J_909: [-36 -22  45 -52]
J_526: [-27 -27  46 -31]
J_539: [-36 -22  41 -52]
J_909 | [-36 -22  45 -52]
len: [-36 -22] | 2
J_526 | [-27 -27  46 -31]
J_539 | [-36 -22  41 -52]
len: [-27 -27  46 -31] | 4

J_740: [ 27 -52 -38  21   0  22  39  32  19]
J_181: [ 2 -2 -4 -4  1 -4  5  3  3]
J_998: [ 6 -2 -4  2  9  4 -1 -4  7]
J_180: [-14  18  12  28 -20 -27  21  17  -2]
J_579: [ 2 -1  3 -2  0  8 -9 -6 -4]
len: [ 6 -2 -4] | 3
J_579 | [ 2 -1  3 -2  0  8 -9 -6 -4]
J_181 | [ 2 -2 -4 -4  1 -4  5  3  3]

J_862: [ 13  16   0  26   7   0  22  20  -3 -25  -9 -16 -12   7  -6  19  23 -19
  -9   0  26 -23   0 -22  23  13  -9  12 -26  20  22 -12  -3  23  26 -18]
J_673: [ 11  13   0  21   6   0  18  16  -2 -20  -7 -13 -10   6  -5  16  19 -15
  -8   0  22 -19   0 -18  19  11  -7  10 -21  16  19 -10  -2  19  22 -15]
J_870: [-14 -24   5 -41  -3   1 -41 -27   9  52  27  35  30   0  17 -29 -45  37
  17   9 -42  40  -3  52 -45 -16  23 -21  49 -30 -40  31   7 -36 -33  41]
J_838: [ 0 -1  3 -4  2  3 -3 -2  4 10  6  8  7  1  5 -2 -3  9  6  3 -4 10  3 10
 -3  0  6  0 11 -2 -3  7  4 -3 -4  9]
len: [ 0 -1  3 -4  2  3 -3 -2  4 10  6  8  7  1  5 -2 -3  9  6  3 -4 10  3 10
 -3  0  6  0 11 -2 -3  7  4 -3 -4] | 35
J_870 | [-14 -24   5 -41  -3   1 -41 -27   9  52  27  35  30   0  17 -29 -45  37
  17   9 -42  40  -3  52 -45 -16  23 -21  49 -30 -40  31   7 -36 -33  41]
J_862 | [ 13  16   0  26   7   0  22  20  -3 -25  -9 -16 -12   7  -6  19  23 -19
  -9   0  26 -23   0 -22  23  13  -9  12 -26  20  22 -12  -3  23  26 -18]
len: [-14 -24   5] | 3
len: [-14 -24   5 -41  -3   1 -41 -27   9  52  27  35  30   0  17 -29 -45  37
  17   9 -42  40  -3  52 -45 -16  23 -21  49 -30 -40  31   7 -36 -33  41] | 36

J_379: [ 15  11 -12   9 -12 -23 -13   1  -2   6  -4   3   7   3   4  -5   1  -5
 -20  -7 -10 -14  -4  -3  -1  -2  17  -4  -7  13 -14  16  19   2   9]
J_117: [ -4   3  48   0 -44  41   8 -56   0  44  -3  28  -2 -26 -15 -45  -4 -25
   9 -10   6 -46  39   5 -50  27 -18 -45  15 -30  29 -19  18 -30 -10]
J_87: [ -5 -24 -18  25 -17 -10 -12   3   3  17 -13  13  21   6  16 -24  -7  -7
   3 -19   2 -25 -13   3  -7  18   1 -13 -26  14  25  31  17   0  21]
J_960: [  0  -9  -5   3   7  10   9  -2   5  10  -2  -8   0   4   2   8  12  -2
 -10   8  -6  22 -25   1 -10  15  16   5   2   2   3 -10  -2 -14  -9]
J_809: [  7   5 -10  18   5 -12   4 -10  -6  12  16  11  11   3   9 -14 -24 -11
   3   0  -1 -13  -7 -11  -3  -4  13  -8  -2  11   3  24  25  -2 -34]
J_76: [ -3   1   7 -26  -5  10  17 -33   6   9  -1  -6   8  -4 -13 -14  12 -29
 -16 -14 -10  -4 -18  -2   1   4  22  -3 -15  -5   4 -15  -5   6 -12]
J_117 | [ -4   3  48   0 -44  41   8 -56   0  44  -3  28  -2 -26 -15 -45  -4 -25
   9 -10   6 -46  39   5 -50  27 -18 -45  15 -30  29 -19  18 -30 -10]
J_379 | [ 15  11 -12   9 -12 -23 -13   1  -2   6  -4   3   7   3   4  -5   1  -5
 -20  -7 -10 -14  -4  -3  -1  -2  17  -4  -7  13 -14  16  19   2   9]
len: [ -5 -24 -18  25 -17 -10 -12   3   3  17 -13  13  21   6  16 -24  -7  -7
   3 -19   2 -25 -13   3  -7  18   1 -13 -26  14  25  31  17   0  21] | 35

J_356: [ 39 -14   3  14]
J_365: [-15  61   7 -21]
J_933: [ 39 -14   3 -23]
J_196: [ 29   8  22 -11]
J_365 | [-15  61   7 -21]
J_356 | [ 39 -14   3  14]
len: [29] | 1
len: [29  8 22] | 3
len: [ 39 -14   3  14] | 4
len: [39] | 1
J_196 | [ 29   8  22 -11]

J_475: [ 45  47 -41 -50 -30]
J_330: [ 4  4 -3 -5 -3]
J_695: [  4   4  -3  -5 -30]
J_179: [-36 -37  38  41  22]
J_493: [-23 -23  23  25  14]
J_742: [ 24  24 -21 -26 -15]
J_837: [-21 -21  21  24  13]
J_864: [ 52  54 -47 -57 -34]
J_789: [-32 -33  33  36  20]
J_655: [-37 -37  37  41  22]
J_517: [ 30  30 -27 -33 -19]
J_609: [ 11  11 -10 -12  -7]
J_695 | [  4   4  -3  -5 -30]
J_655 | [-37 -37  37  41  22]

J_908: [ -1   7  16 -10 -10 -10  15]
J_776: [-7  2 -6 -2 -1 -5 -5]
J_509: [  6 -10 -11  17  11   8 -10]
J_51: [  6 -10 -11  17   7  -2 -13]
J_564: [-33  46  55 -38 -50 -25  58]
J_358: [ -9  10   7  -8 -12  -9   5]
len: [-1  7] | 2
J_358 | [ -9  10   7  -8 -12  -9   5]
len: [-9] | 1
J_509 | [  6 -10 -11  17  11   8 -10]

J_387: [ 25  63 -49 -63  45  46]
J_86: [ -6  17  39   4  11 -12]
J_832: [ 11  14   3   6 -14  -7]
J_546: [  7   8 -21 -30  30  18]
J_988: [ 13  18 -17 -19  18  13]
J_317: [-44 -30  32  38 -39 -26]
J_317 | [-44 -30  32  38 -39 -26]
J_387 | [ 25  63 -49 -63  45  46]
len: [-44 -30  32  38 -39] | 5

J_629: [-25  49  35  -4 -13   3 -10 -14  13  -3  -4 -13 -13  -8  18 -20]
J_107: [-31  58  40 -10 -21   0 -23 -19  18   2   1 -15 -25  -7  27 -31]
J_178: [-11  19   6  -3   0   2   4  -3   4   1   2   3  -9 -11   3  -3]
J_116: [-24  47  33  -4 -12   2  -9 -14  13  -3  -4 -12 -12  -9  18 -19]
J_615: [-30  47  24 -29 -29 -11 -45 -18  26  18  20  -7 -52  -1  38 -41]
J_462: [-14  15   4 -34 -32 -20 -58 -13  24  27  30  -2 -54  15  35 -40]
J_629 | [-25  49  35  -4 -13   3 -10 -14  13  -3  -4 -13 -13  -8  18 -20]
len: [-31  58  40 -10 -21   0 -23 -19] | 8
len: [-30  47  24 -29 -29 -11 -45 -18  26  18  20  -7] | 12
J_462 | [-14  15   4 -34 -32 -20 -58 -13  24  27  30  -2 -54  15  35 -40]
J_107 | [-31  58  40 -10 -21   0 -23 -19  18   2   1 -15 -25  -7  27 -31]

J_727: [30  0 49 13  1 42 37]
J_572: [18  0 30  8  1 26 23]
J_315: [2 0 4 1 0 3 3]
J_437: [-13   2 -24  -4   3 -22 -19]
J_417: [-11   4 -15  -6   5  -9 -13]
J_396: [3 0 4 1 0 4 3]
J_352: [ 0  1 -1  0  1  0  0]
J_631: [-10   5 -19  -2   2 -12 -13]
len: [2 0 4 1 0 3 3] | 7
len: [-10   5 -19] | 3

